In the data rows, 500 means zero.
What is the hidden score of each row? Scores go from 0 to 30, and 15 is about the middle. The score is a weighted sum of the row's numbers plus the product of two more (or one squared), each taken from its middle value.
ndarray[560 365 570 465 476 543 484 374 319 650 481 341 459 268 564 554] ~ 24
ndarray[618 554 411 329 327 522 476 652 300 412 340 644 477 556 553 541] ~ 11
ndarray[428 447 680 548 690 559 512 307 570 383 505 536 613 459 671 549] ~ 6
ndarray[773 505 512 510 424 448 446 600 336 191 393 492 567 706 431 393] ~ 16
ndarray[589 381 703 453 467 587 522 500 592 676 702 430 303 633 447 645] ~ 22
ndarray[570 458 395 336 352 413 306 561 300 425 426 528 590 439 453 564] ~ 16
ndarray[276 699 471 534 495 402 381 641 535 490 464 479 572 539 530 593] ~ 12
ndarray[540 608 464 549 605 381 486 530 639 507 606 475 712 499 397 471] ~ 9
ndarray[646 542 584 336 501 407 407 565 334 322 259 482 531 624 445 565] ~ 15
ndarray[451 655 480 607 360 383 577 410 407 482 355 506 549 426 316 506] ~ 17
ndarray[552 520 581 599 605 620 739 401 494 529 564 465 300 445 501 636] ~ 9
ndarray[629 470 411 581 589 755 663 373 643 745 412 377 461 415 551 630] ~ 21
ndarray[535 489 502 510 462 447 416 560 569 394 554 558 464 684 472 547] ~ 21
ndarray[699 579 598 341 298 400 524 612 288 352 552 481 526 563 343 611] ~ 10
ndarray[420 485 477 650 653 548 500 351 619 643 472 422 581 287 785 557] ~ 20
ndarray[557 598 361 323 347 395 240 667 479 203 474 451 458 659 494 397] ~ 17
ndarray[551 574 671 456 518 378 542 493 514 524 458 471 744 303 434 446] ~ 10
ndarray[468 497 519 481 682 497 496 269 527 517 432 441 710 327 681 496] ~ 13
ndarray[426 563 556 403 469 629 478 498 619 583 789 582 333 567 522 625] ~ 7
ndarray[495 539 535 394 394 364 732 501 405 375 496 648 486 430 329 511] ~ 7
ndarray[546 525 763 451 582 499 511 396 542 608 624 448 485 431 520 420] ~ 14
ndarray[323 492 409 547 405 347 411 520 363 526 400 490 551 623 406 521] ~ 20
ndarray[542 490 626 409 415 565 746 495 437 670 579 415 497 451 572 633] ~ 9
ndarray[370 319 555 476 555 617 659 498 453 601 690 635 263 472 333 682] ~ 10
ndarray[351 582 386 467 386 409 548 536 355 593 333 376 417 593 435 501] ~ 21
ndarray[557 525 467 511 427 535 277 362 520 558 502 420 403 543 685 667] ~ 21
ndarray[498 682 248 442 619 495 350 481 494 544 401 484 451 507 545 512] ~ 23
ndarray[449 649 838 525 441 448 433 460 558 553 601 575 487 389 590 415] ~ 11
ndarray[547 493 510 584 586 563 360 237 590 564 463 556 581 331 680 303] ~ 15
ndarray[769 448 592 584 734 663 350 441 655 346 523 565 538 457 736 286] ~ 8
ndarray[586 455 533 575 694 518 289 373 630 377 495 508 732 397 629 468] ~ 13
ndarray[453 444 440 403 528 559 598 490 643 421 678 498 425 750 479 334] ~ 14
ndarray[383 534 386 465 370 407 399 510 380 455 459 483 533 619 435 631] ~ 18
ndarray[511 426 666 465 452 342 615 534 474 448 285 519 656 398 415 383] ~ 6
ndarray[557 368 573 532 434 330 578 492 581 489 779 599 395 450 401 508] ~ 9
ndarray[270 597 370 535 540 404 545 583 471 620 288 370 543 460 543 474] ~ 25
ndarray[511 563 511 370 335 465 627 547 323 418 338 614 511 642 259 535] ~ 17
ndarray[510 496 395 608 663 585 387 465 673 374 571 555 580 582 606 493] ~ 13
ndarray[601 677 476 497 301 480 515 530 404 378 382 610 417 632 467 569] ~ 22
ndarray[643 344 593 495 682 656 306 323 590 613 463 531 710 423 700 394] ~ 9
ndarray[551 498 508 612 682 604 449 518 645 576 714 696 332 732 600 396] ~ 16
ndarray[472 507 490 493 425 668 553 541 652 525 629 564 311 599 507 605] ~ 14
ndarray[452 369 590 383 562 619 714 460 555 691 584 567 403 410 450 484] ~ 12
ndarray[612 644 365 448 474 431 486 682 408 575 265 293 700 605 543 709] ~ 17
ndarray[387 641 425 597 513 766 578 503 476 573 488 347 493 684 792 610] ~ 12
ndarray[394 643 545 646 535 505 480 479 712 349 680 645 447 613 553 354] ~ 11
ndarray[425 522 244 512 438 471 418 585 409 273 449 572 574 486 506 544] ~ 11
ndarray[568 687 626 566 412 438 533 574 341 574 470 502 515 517 547 501] ~ 15
ndarray[562 594 352 460 499 307 428 766 311 336 428 356 556 554 417 474] ~ 18
ndarray[423 430 674 469 431 504 753 540 544 514 523 560 479 539 438 514] ~ 8
ndarray[576 370 370 607 485 678 450 369 575 563 462 292 345 572 533 631] ~ 25
ndarray[483 491 498 512 592 567 521 340 411 566 351 400 588 352 605 473] ~ 19
ndarray[353 544 439 693 455 435 554 570 426 402 259 533 539 398 515 511] ~ 14
ndarray[467 483 630 477 386 284 482 496 381 528 366 439 565 539 208 420] ~ 21
ndarray[698 485 450 502 396 487 465 786 444 348 552 485 534 560 474 453] ~ 13
ndarray[464 545 509 482 346 427 550 507 452 577 398 434 600 552 483 774] ~ 15
ndarray[386 654 415 482 521 274 526 589 370 589 450 483 544 584 428 545] ~ 16
ndarray[424 553 401 565 677 621 455 307 580 481 466 453 632 453 665 491] ~ 14
ndarray[222 673 518 527 499 372 535 602 419 501 319 483 505 342 547 420] ~ 23
ndarray[548 322 361 484 618 683 544 352 528 668 592 538 532 570 468 534] ~ 19
ndarray[526 452 392 431 511 732 578 556 485 518 632 607 288 496 387 542] ~ 14
ndarray[222 579 422 647 655 463 370 267 643 508 608 630 349 615 372 496] ~ 21
ndarray[537 404 634 493 532 383 638 423 566 515 482 414 494 519 318 709] ~ 12
ndarray[438 564 457 456 594 498 298 512 612 588 518 408 654 512 582 351] ~ 19
ndarray[497 542 497 542 562 610 473 316 600 501 389 442 529 381 444 488] ~ 18
ndarray[570 350 590 436 389 578 753 632 492 501 556 509 227 374 585 532] ~ 16
ndarray[592 373 525 607 472 520 423 473 543 548 670 537 393 623 433 363] ~ 22
ndarray[585 435 631 418 319 381 639 505 424 603 476 561 536 408 336 567] ~ 17
ndarray[449 460 534 654 580 648 465 296 541 660 446 521 417 609 599 491] ~ 15
ndarray[558 516 291 484 427 439 372 682 368 462 423 319 578 468 307 694] ~ 11
ndarray[458 510 282 663 477 526 640 565 559 573 466 493 460 568 534 532] ~ 18
ndarray[684 493 589 420 331 424 678 612 378 476 454 482 640 586 419 559] ~ 18
ndarray[657 427 526 504 339 444 506 699 312 419 329 545 652 649 305 501] ~ 14
ndarray[432 523 514 474 760 427 453 490 601 360 444 392 650 395 606 446] ~ 17
ndarray[708 517 574 405 252 476 643 589 438 389 458 510 476 727 435 507] ~ 28
ndarray[322 662 379 733 263 559 376 363 636 504 580 650 452 635 555 263] ~ 20
ndarray[522 493 742 450 537 585 574 424 519 514 706 621 322 380 414 351] ~ 10
ndarray[663 634 601 412 385 477 649 532 348 274 438 453 632 515 340 529] ~ 8
ndarray[403 615 356 640 641 586 213 317 618 418 445 732 303 482 492 381] ~ 18
ndarray[290 509 320 458 504 573 405 377 763 599 580 727 404 655 541 358] ~ 16
ndarray[554 481 473 606 475 554 553 455 560 493 522 538 281 582 635 640] ~ 17
ndarray[505 515 637 542 443 570 544 470 510 541 660 409 221 660 717 486] ~ 17
ndarray[407 600 383 571 531 672 452 372 598 467 584 745 336 575 476 410] ~ 13
ndarray[502 398 441 584 544 556 531 507 498 659 630 454 420 440 656 705] ~ 11
ndarray[371 313 402 512 588 597 644 336 614 682 402 369 489 494 580 580] ~ 19
ndarray[518 469 485 408 413 587 427 528 413 332 405 554 426 707 519 483] ~ 9
ndarray[614 318 329 687 650 540 662 425 439 675 462 442 466 438 412 570] ~ 23
ndarray[612 501 707 499 515 520 442 295 391 638 390 580 595 324 608 339] ~ 8
ndarray[393 493 474 613 478 472 642 339 519 591 396 386 455 401 581 351] ~ 19
ndarray[734 403 606 572 298 538 478 611 373 354 402 561 606 663 339 610] ~ 26
ndarray[477 609 366 570 413 569 570 347 614 429 576 536 350 624 554 425] ~ 20
ndarray[437 396 652 511 523 495 642 602 497 686 613 458 356 439 461 604] ~ 15
ndarray[627 340 473 604 785 603 313 477 690 450 585 534 679 607 647 308] ~ 8
ndarray[406 352 550 361 391 579 742 661 644 556 666 638 236 436 490 531] ~ 11
ndarray[467 576 455 411 390 330 513 773 367 482 326 651 631 529 408 627] ~ 12
ndarray[432 534 355 345 342 395 457 576 323 550 360 555 616 475 355 569] ~ 17
ndarray[557 623 631 381 372 539 642 517 377 459 547 526 362 400 335 568] ~ 6
ndarray[615 496 598 502 555 576 546 413 529 494 504 607 494 453 446 441] ~ 13
ndarray[568 282 564 244 361 365 445 607 541 390 744 651 443 603 474 509] ~ 15
ndarray[563 406 506 687 690 492 481 150 619 524 395 461 584 344 519 596] ~ 18
ndarray[542 582 371 532 418 553 400 478 402 464 661 543 425 684 562 552] ~ 20
ndarray[597 302 331 246 393 506 525 542 490 408 718 488 416 602 560 519] ~ 12
ndarray[497 616 588 522 430 532 524 537 625 460 478 567 500 588 424 376] ~ 13
ndarray[507 330 530 583 691 456 404 429 505 655 425 423 655 310 539 354] ~ 23
ndarray[492 420 538 501 523 583 515 406 599 580 382 415 568 484 476 501] ~ 16
ndarray[401 639 400 547 410 561 467 630 456 558 397 407 518 600 409 621] ~ 18
ndarray[739 445 628 393 574 584 385 329 590 566 558 630 576 288 679 447] ~ 14
ndarray[421 516 484 586 498 668 407 455 577 405 673 585 335 642 549 519] ~ 14
ndarray[484 331 294 503 610 667 502 342 437 476 369 387 315 396 746 702] ~ 27
ndarray[259 670 620 676 514 426 546 470 534 583 386 418 454 317 512 431] ~ 23
ndarray[439 386 540 434 567 607 536 553 579 618 656 697 384 429 634 337] ~ 7
ndarray[679 514 545 455 424 291 662 681 215 552 374 565 592 490 363 567] ~ 15
ndarray[578 294 231 406 483 355 366 598 523 363 466 525 492 533 399 560] ~ 19
ndarray[357 464 615 534 531 626 709 499 476 652 558 455 266 518 505 668] ~ 13
ndarray[572 403 386 578 639 571 390 490 743 403 740 615 362 362 597 368] ~ 18
ndarray[588 547 404 348 230 428 511 603 361 460 415 363 690 442 468 683] ~ 6
ndarray[494 446 419 450 494 493 606 575 590 582 750 668 272 537 618 407] ~ 14
ndarray[613 564 465 405 391 407 536 597 278 443 413 359 646 746 437 670] ~ 23
ndarray[475 425 607 516 581 575 495 368 558 575 295 300 628 316 634 461] ~ 21
ndarray[503 326 642 493 496 595 435 531 634 561 842 636 256 424 717 480] ~ 12
ndarray[655 572 517 401 306 467 520 704 148 402 363 491 624 565 520 637] ~ 11
ndarray[610 530 315 436 444 256 338 578 357 429 471 554 546 555 381 546] ~ 19
ndarray[438 524 367 555 673 365 490 530 558 812 453 645 393 608 514 669] ~ 25
ndarray[309 605 531 540 551 308 491 587 508 639 443 468 503 353 499 380] ~ 25
ndarray[528 252 410 404 415 597 453 587 558 538 643 569 317 551 648 560] ~ 16
ndarray[751 462 494 467 676 710 376 492 748 511 595 421 472 396 700 297] ~ 24
ndarray[829 593 389 381 266 327 500 544 170 350 426 563 654 467 472 520] ~ 16
ndarray[612 527 572 582 304 490 411 566 384 453 492 611 463 555 351 528] ~ 21
ndarray[577 303 360 466 472 688 467 575 493 645 598 487 376 553 536 617] ~ 20
ndarray[605 310 278 529 374 415 302 658 429 277 534 461 439 551 302 489] ~ 20
ndarray[399 529 528 501 615 696 552 349 529 511 505 562 583 397 479 496] ~ 9
ndarray[527 488 310 477 271 469 364 643 460 248 470 660 546 537 268 545] ~ 15
ndarray[668 520 632 451 706 573 416 389 657 405 482 501 530 428 594 450] ~ 13
ndarray[449 424 611 555 569 590 727 506 464 721 650 453 412 362 589 622] ~ 12
ndarray[508 406 587 545 695 649 475 115 563 407 393 534 740 462 665 515] ~ 9
ndarray[811 630 630 449 643 520 337 470 756 542 709 559 531 457 853 179] ~ 15
ndarray[603 507 601 661 703 490 457 444 475 454 565 500 537 482 651 480] ~ 13
ndarray[341 361 473 578 622 596 576 321 564 516 310 497 553 393 679 594] ~ 12
ndarray[450 515 426 486 382 390 534 638 371 628 308 345 574 394 512 519] ~ 24
ndarray[656 505 434 358 701 535 368 361 641 635 482 457 603 399 717 421] ~ 21
ndarray[451 237 477 512 568 687 570 503 581 678 607 176 396 509 646 778] ~ 16
ndarray[679 528 581 531 487 478 566 601 665 385 772 529 408 435 368 459] ~ 1
ndarray[352 360 331 563 635 584 423 404 561 762 461 371 512 397 589 730] ~ 24
ndarray[253 667 533 644 391 360 508 375 628 497 355 592 341 474 507 624] ~ 17
ndarray[567 506 327 450 371 404 399 604 442 383 430 307 557 511 357 512] ~ 18
ndarray[524 445 525 494 397 522 550 650 605 548 756 562 322 517 446 464] ~ 13
ndarray[637 278 554 479 503 601 600 326 549 543 581 471 524 403 493 592] ~ 14
ndarray[404 397 535 553 514 686 657 515 523 742 610 528 416 444 580 615] ~ 13
ndarray[406 616 601 394 417 196 475 529 367 295 403 562 603 345 431 478] ~ 7
ndarray[431 584 624 376 425 361 534 564 397 273 366 658 526 442 415 523] ~ 6
ndarray[676 597 464 393 387 534 553 654 287 532 585 527 523 666 543 440] ~ 16
ndarray[657 498 504 356 415 336 506 676 285 395 422 663 590 557 449 456] ~ 11
ndarray[455 541 400 658 330 621 444 580 328 441 569 416 560 558 421 685] ~ 11
ndarray[495 437 340 430 441 539 577 556 453 534 562 592 231 758 539 473] ~ 18
ndarray[486 384 542 406 564 706 598 366 543 773 577 366 513 488 719 568] ~ 16
ndarray[395 349 209 486 436 523 398 517 473 501 505 397 583 523 541 514] ~ 20
ndarray[319 642 343 703 475 351 611 571 438 526 395 525 530 593 293 537] ~ 18
ndarray[564 307 632 449 524 510 841 415 501 646 580 459 373 379 504 526] ~ 13
ndarray[536 549 443 579 520 601 411 527 481 472 484 417 549 565 582 557] ~ 16
ndarray[274 572 465 720 446 423 453 461 513 650 329 517 374 435 496 434] ~ 20
ndarray[458 547 582 470 617 445 365 232 571 362 505 514 928 439 420 407] ~ 12
ndarray[511 476 586 524 528 343 609 586 446 252 438 548 706 476 324 500] ~ 6
ndarray[343 474 585 732 519 403 465 438 441 584 439 476 583 530 569 487] ~ 14
ndarray[668 652 344 480 409 567 570 622 329 435 387 470 691 440 263 688] ~ 5
ndarray[576 403 192 445 373 478 404 642 545 370 581 484 605 557 556 623] ~ 9
ndarray[478 454 568 495 507 679 584 475 793 566 797 571 445 422 533 461] ~ 8
ndarray[575 399 615 248 535 504 561 373 492 515 562 408 591 298 406 405] ~ 13
ndarray[394 462 301 595 531 599 470 330 517 558 406 407 442 348 592 571] ~ 25
ndarray[405 384 427 713 710 644 574 344 688 627 526 459 547 466 477 478] ~ 17
ndarray[609 561 624 522 585 388 553 461 489 335 512 479 464 333 436 278] ~ 16
ndarray[552 336 580 499 547 498 441 580 669 373 735 590 350 377 434 420] ~ 13
ndarray[518 620 648 455 366 291 483 634 290 470 352 607 670 467 292 563] ~ 14
ndarray[188 680 261 600 441 453 408 509 464 742 358 569 480 628 384 621] ~ 24
ndarray[216 605 454 726 444 565 619 341 481 572 358 491 436 545 640 607] ~ 14
ndarray[643 575 699 518 629 518 334 498 579 539 530 553 647 362 671 404] ~ 13
ndarray[534 604 191 390 333 400 442 669 439 582 569 543 477 587 433 510] ~ 18
ndarray[423 411 530 557 520 659 516 421 547 638 357 599 515 414 695 493] ~ 4
ndarray[464 607 411 490 478 542 458 491 610 446 562 451 401 596 500 563] ~ 13
ndarray[558 440 648 372 441 373 468 614 418 494 393 466 583 542 488 360] ~ 9
